In the rows, zero is written as 128.
Named moves (each a turn or a mirror), then the moves between two rows, first move first; the first pair answered
move nokos:
[139 110 123 148 150 129 123 138] |-> [141 112 128 147 151 128 126 139]
[135 146 162 132 106 103 134 165] |-> [100 144  83 137 120 123 105 116]
[103 138  74 139 140 124 129 104] |-> [143 143 166 132 122 103 159 159]
[113 156 137 145 126 116 142 148] |-> [102 154 113 145 132 122 134 132]
move gimi:
[130 101 105 119 144 130 106 114] |-> [119 112 101 127 138 132  99 109]
[100 106 139 106  79 157 127 131] |-> [117  92 144 100  86 153 137 138]
[144 163 136 169 143  85 108 164] |-> [158 150 140 162 149  82 117 169]
[157 149  89 146 180  89 142 136] |-> [135 167  84 157 169  92 130 129]
move nas:
[166  91 125 106 117 135 120 128] |-> [177  99 137 115 120 123 121 137]
[140 171 145 137 106 104 182 153] |-> [106 144 100 106  88 152 179 114]
[123 126 115 130 140 136  90 121] |-> [132 135 128 139 145 121  91 132]
move bagi:
[170 124 171 129 168 100 126 155] |-> [168 133 173 132 164  97 131 159]
[111 125 157 118 134 129 110 139] |-> [109 136 160 121 128 125 118 143]
[ 94 185 140 143 104  98 120 139] |-> [114  92 135  97 137 131  65 112]
move tif:
[ 90 115  88 103 116 174 173  68] |-> [136  85 165  78 112 164 194 107]
[123  93 169 110 164 127 110 112] |-> [ 98 141 185 132 138 124 103 121]
[125  82 139 120 128 158 100 101] |-> [124 106 177 128 109 149 102 122]
[135  90 134  93 118 176 170 122] |-> [111 142 166 118  86 168 165 139]
Now pairs of rows:
(two moves a pair)
[143 121 119 113 145  91 148 139] |-> [116 158 133 131 120  94 137 141]
gimi, nokos
[118 145 119 129 103 147 159 113] |-> [137 135 137 120 107 141 170 124]
nokos, gimi
[ 98 163  98 159 141 146  99 102] |-> [126 125 116 151 170 140  71 107]
nas, bagi
[149 106 136 116 124 116 209 155] |-> [ 88 152 109 131  86 139 191 131]
tif, nas
[122 125 108 120 155 131 104 103] |-> [138 106 142  99 145 138 112 116]
tif, nas
[124  93 108 135 160 126 140 107] |-> [120 128 114 151 146 109 169 122]
bagi, gimi
[113  73  87 113 157 144 142  98] |-> [135 143 144 176 166  77 131 152]
gimi, nas
[118 160 112 157 134 111 137 119] |-> [155 128 153 135 142 106 152 141]
tif, tif
[126 130 131 117 151 141 113 128] |-> [136 139 140 122 150 127 136 140]
bagi, gimi
[113 135 113 141 121 129 139 120] |-> [112 129 111 136 125 133 134 115]
tif, gimi
[149 147 182 151 138  92 122 165] |-> [118  77 114  89 122 171 131 104]
nas, gimi
[103 125  95 139 157 152  71 102] |-> [163  96 131 132 188 118  99 139]
gimi, nas
[119  94 157 115 127 166 122 135] |-> [138 115 174 143 145 130 119 155]
nokos, nas
[ 86 123 133 123 101 142 139 132] |-> [115  88 154 114 128 134 113 139]
nas, bagi
[152 126 128 148 151 118 115 128] |-> [145 135 119 152 149 116 117 126]
bagi, nokos
[121 129 154 145 127 126  80 135] |-> [112 140 135 153 126 125  82 128]
bagi, nokos
[ 85 185 171 137  88 123 144 149] |-> [115  80  73  92 157 148 142  92]
nokos, tif
[109 113 119 115 141 147  96  98] |-> [139 106 168 110 140 133 108 128]
tif, nas
[165 114 156 126 167 102 101 135] |-> [159 137 167 136 157  94 104 141]
tif, gimi
[117 152 149 131 110 135 140 142] |-> [140 116 160 121 133 134 116 141]
bagi, nas
[156 132 131 166 170  96 133 142] |-> [134 159 130 179 155  99 123 139]
gimi, nokos
[ 90 159 153 146  89 138  92 135] |-> [150 108 190 115 111 124 130 165]
tif, nokos
[104 121 104 134 142 130 102 127] |-> [117 144 147 141 126 111 128 158]
bagi, nokos
[141 109 139 119 112 134 157 141] |-> [119 132 100 132 113 137 155 122]
nokos, bagi
[111 138 133 147 126 141  51 117] |-> [116 169 161 159 111 121  78 144]
bagi, nokos
[ 96 155  97 136  99 145 175 125] |-> [137 121 147 111 104 139 195 151]
tif, tif
[155 116 116 140 169 107 139 136] |-> [145 146 135 155 151  99 144 150]
bagi, tif
[128 123  87 120 161 141  70 100] |-> [105 191  85 150 130 124 113 115]
bagi, nas
[ 88 132  74  95 123 145 119 119] |-> [112 164  87 139 154  93 109 146]
nas, nokos
[131 121 107 126 124 140 153 111] |-> [156 106 128 127 145 125 138 122]
nas, bagi
[ 98 193 115 159 119 120 113 125] |-> [147  87  99  86 147 151 157 110]
gimi, nas
[132 148 170 130 108 117 148 156] |-> [123 165 155 140 106 114 151 151]
tif, nokos
[155 124 102 133 134 125 132 117] |-> [161 134 134 138 126 115 134 135]
nas, tif
[114 112 107 126 136 137 140 106] |-> [ 97 140 139 136 111 137 128 119]
tif, gimi
[135 109 137  94 126 148 192 143] |-> [ 92 129  85 109 123 162 164 108]
nokos, gimi
[120 122  90 139 144 119 130 104] |-> [142  88 125 109 137 130 143 116]
tif, nas
[125  78 109  90 115 158 129 105] |-> [112 168 124 135  87 120 179 138]
bagi, nas
[145 139 195 103 112 164 157 142] |-> [ 91 172  96 128 117 175 144  94]
nokos, bagi
[134 168 136 200 146 112  84 126] |-> [ 96 135  89 159 124 170  82  80]
nokos, nas
[138  89 108 123 169 141  89 103] |-> [149 156 175 148 133 103 149 160]
nokos, bagi
[154  90 117 107 141 144 127 128] |-> [144 115 165 115 112 140 114 148]
tif, bagi
[192 129 118 143 160  99 141 157] |-> [167 175 137 165 134  98 128 164]
bagi, tif
[126 140 217 133 116 118 125 168] |-> [ 87  96 108 123 151 158  64  90]
bagi, nokos
[149 117 103 135 157 122 159 137] |-> [135 156 141 150 127 116 154 155]
gimi, nokos
[146  84 135 112 133 138 111 132] |-> [108 150  91 149 115 127 136 125]
bagi, nokos
[142 126 128 123 137  95 125 154] |-> [137 135 123 129 134  93 125 154]
tif, gimi
[150 165 168 148  94 117 119 172] |-> [173  79  92 111 153 141 111 125]
nokos, tif
[128 176 160 152 109 106 129 153] |-> [152  91  85 115 162 126 124 109]
nokos, tif
[139 120 172 110 125 119  86 135] |-> [139  96 128 104 147 126  82 112]
nokos, gimi
[120 127  81 117 136 153 143 117] |-> [142 160 115 146 144 112 156 151]
bagi, nas
[114 160 100 129 122  95 172 123] |-> [139 106  96 103 148 106 167 114]
tif, bagi
[162 123 169 134 144 105 116 150] |-> [120 165  96 163 141 107 116 118]
nokos, bagi
[152 129 136 121 128 110 162 135] |-> [109 159 115 133 105 127 142 117]
gimi, nas
[137 103 180 127 110 115 113 133] |-> [ 96 155 117 157 103 112 124 110]
nokos, bagi
[ 92 146 108 123  83 124 178 141] |-> [105 139 115 120  89 120 189 147]
gimi, tif
[162  67 182  86 136 115 154 143] |-> [ 71 112 145 115 101 153  61  94]
gimi, bagi
[116  85  96 104 132 174 134 121] |-> [ 96 158 155 135  88 156 139 155]
nokos, tif
[110 165 142 131 134 135 156 125] |-> [116 134 111 118 157 145 150 105]
tif, bagi
[107 166 118 174 123 101 118 126] |-> [121 119  76 153 153 111 115 103]
tif, gimi
[117 142 184 131  85 132 127 137] |-> [ 91 135 144 135  93 150  90 104]
bagi, tif
[128 110 132 130 112 138 122 135] |-> [120 122 111 138 115 134 128 128]
bagi, tif
[ 98 139 144  79  98 175 122 106] |-> [115 164 155  88  93 153 173 131]
gimi, bagi
[100 105  96  96 108 193 168 114] |-> [ 86 137 138 107  77 192 158 132]
tif, gimi
[141 105 106 137 152 122  93 110] |-> [109 146  85 147 122 127 125 105]
bagi, nas
[116 141 161 109 117 127 159 138] |-> [118 163 142 140 141 100 143 138]
nokos, nas
[162 111 131 117 140 129 171 148] |-> [105 148 111 122 100 160 157 124]
tif, nas
[ 98 122 140  87  94 168 118 104] |-> [ 93 159 143 104  82 153 148 118]
tif, bagi
[131 158 151 161 143 100 114 149] |-> [ 86 151 101 138 113 147 126 109]
nas, bagi
[110 138 168 119 117 130 133 138] |-> [118  99 128 102 143 143 126 113]
nokos, tif
[147 106 135  78 127 119 170 157] |-> [111 145  76 104 122 120 175 136]
nokos, bagi
[144 149 164 124 121 125 154 159] |-> [134 167 117 154 150 107 129 144]
nokos, nas
[116 145 109 137 155 104 111 110] |-> [104 120 113 105 129 143 124  94]
nokos, nas
[142 169 186 155 109 126 154 116] |-> [120 145 166 123  88 166 158  90]
nas, nokos
[164 107  93 152 152 120 142 115] |-> [175  93 119 141 148 123 140 124]
gimi, tif
[109 101 140  81 140 146 117 121] |-> [ 88 159 135 107 113 130 154 135]
bagi, nas
[173 124 134 123 147 100 205 157] |-> [ 81 192  92 152  99 133 158 116]
gimi, nas
[129 110  74 137 158 124 155 113] |-> [149 129 132 139 142 106 184 153]
bagi, nokos
